(in the rows, 128 means zero)
Rotation paths and how fast each direction turns (degrees per step)
Each turn is a multiple of 5 degrees from 10 to 175, or 0.
Each row of a path follows its step; steps can be skipped.
Rotation 1:
step 2: [124 117 125 125 134 127 117 131 123 125 136 139 126 129 115 120 120 123
 126 124 132 142 129 125 118 139 123 137 127 130 122 122 132 124 126 127
 134 127 125 127 124 128 125 130 125 116 133 130 133 127 123 135 125 128
 124 124 131 125 120 121 129 125 128 133]
step 12: [138 126 139 128 119 123 132 126 134 128 134 133 119 136 127 139 129 128
 128 146 128 116 128 128 126 127 129 134 125 142 127 134 134 122 126 124
 132 128 128 122 118 125 129 123 134 132 136 133 129 125 127 125 135 133
 129 127 129 125 120 128 125 122 131 132]
step 13: [126 134 130 125 135 129 120 126 127 121 127 132 129 121 128 130 123 132
 134 131 130 125 132 131 119 130 130 130 124 129 123 126 131 137 135 129
 134 127 135 131 136 130 126 139 124 117 110 120 128 131 123 127 131 127
 123 130 127 119 111 126 137 139 129 131]
step 14: [124 128 130 131 126 136 136 126 141 144 124 137 127 133 126 123 131 133
 126 123 125 129 131 126 130 132 124 136 124 127 120 125 126 129 127 123
 134 128 127 122 132 113 140 133 132 130 138 132 125 133 129 129 126 128
 124 136 138 123 131 124 134 117 124 130]
step 16: [122 116 125 128 129 135 131 137 116 133 121 128 129 135 126 126 133 134
 125 127 138 129 130 119 130 134 130 135 126 125 126 115 123 130 135 127
 124 129 125 124 129 128 127 138 119 125 129 125 121 131 117 128 127 114
 125 123 119 126 128 120 134 135 131 128]
step 18: [128 128 126 115 126 129 128 133 123 126 133 117 125 133 133 126 134 136
 130 133 126 123 127 133 132 120 126 131 135 137 140 131 125 120 129 131
 116 129 136 132 132 129 122 135 130 121 128 133 130 125 119 127 119 127
 129 137 125 134 131 138 137 137 131 124]
step 23: [141 136 130 132 126 126 124 126 123 138 128 129 121 135 132 121 128 128
 124 129 124 119 135 121 124 114 132 135 120 130 117 133 129 129 124 123
 122 135 131 122 128 124 124 137 122 125 126 122 126 131 124 121 130 133
 135 120 118 130 135 127 126 118 125 125]
step 25: [126 136 135 129 123 127 128 128 130 140 144 135 137 133 127 123 134 136
 119 129 128 125 133 125 116 129 134 134 127 133 131 129 119 130 128 134
 122 120 124 134 141 125 123 121 124 130 129 122 125 128 124 133 130 120
 130 136 133 120 126 130 126 129 122 131]
step 26: [136 130 137 136 129 136 129 124 133 130 129 123 119 137 131 132 128 128
 143 135 126 117 133 128 138 127 130 129 136 124 135 123 129 132 132 122
 129 132 132 122 124 113 132 133 134 134 115 128 130 128 128 125 127 128
 132 127 127 130 128 122 118 136 125 126]
step 27: [132 125 127 120 126 126 124 131 134 133 128 134 136 125 120 131 136 126
 136 124 132 136 126 131 123 137 130 129 130 123 133 129 129 124 124 127
 131 135 127 121 135 137 129 131 137 125 129 118 126 138 122 131 130 113
 117 134 127 135 117 133 138 135 125 125]
step 28: [123 127 138 133 134 131 131 117 126 129 131 131 127 131 130 112 135 133
 123 133 128 137 124 126 130 128 127 125 124 118 134 128 128 134 130 131
 128 126 124 127 139 120 140 138 127 127 129 136 135 122 130 134 134 120
 131 130 123 125 141 134 120 126 130 128]
Speeds:
[128 126 128 127 130 129 130 127 128 128 126 127 126 126 128 126 127 128
 128 127 127 127 129 129 128 130 130 128 127 129 129 127 126 128 128 125
 127 128 128 128 124 127 128 129 127 128 125 129 126 128 129 126 127 126
 126 129 130 127 131 127 128 127 130 127] : 145
[126 128 128 128 128 127 126 128 127 128 128 130 126 127 128 130 129 129
 125 128 128 131 127 127 128 128 128 126 128 128 129 127 127 127 128 128
 130 127 125 126 129 127 125 128 128 127 127 128 125 127 129 128 130 127
 130 129 128 127 127 128 131 131 130 127] : 125
[128 128 129 126 130 130 129 127 127 132 125 129 129 129 129 128 128 129
 126 127 128 127 128 125 127 128 129 131 129 130 127 130 127 126 126 129
 127 129 129 128 128 127 128 127 127 129 130 129 127 128 126 129 128 126
 129 128 128 132 126 130 129 128 129 129] : 160
[130 125 129 126 129 126 129 127 127 127 126 128 128 127 128 128 126 130
 126 127 128 127 128 128 128 128 125 126 126 126 128 128 129 126 128 128
 128 127 129 130 127 130 129 128 129 128 129 128 128 125 126 128 130 129
 129 129 130 130 129 130 127 130 127 126] : 35
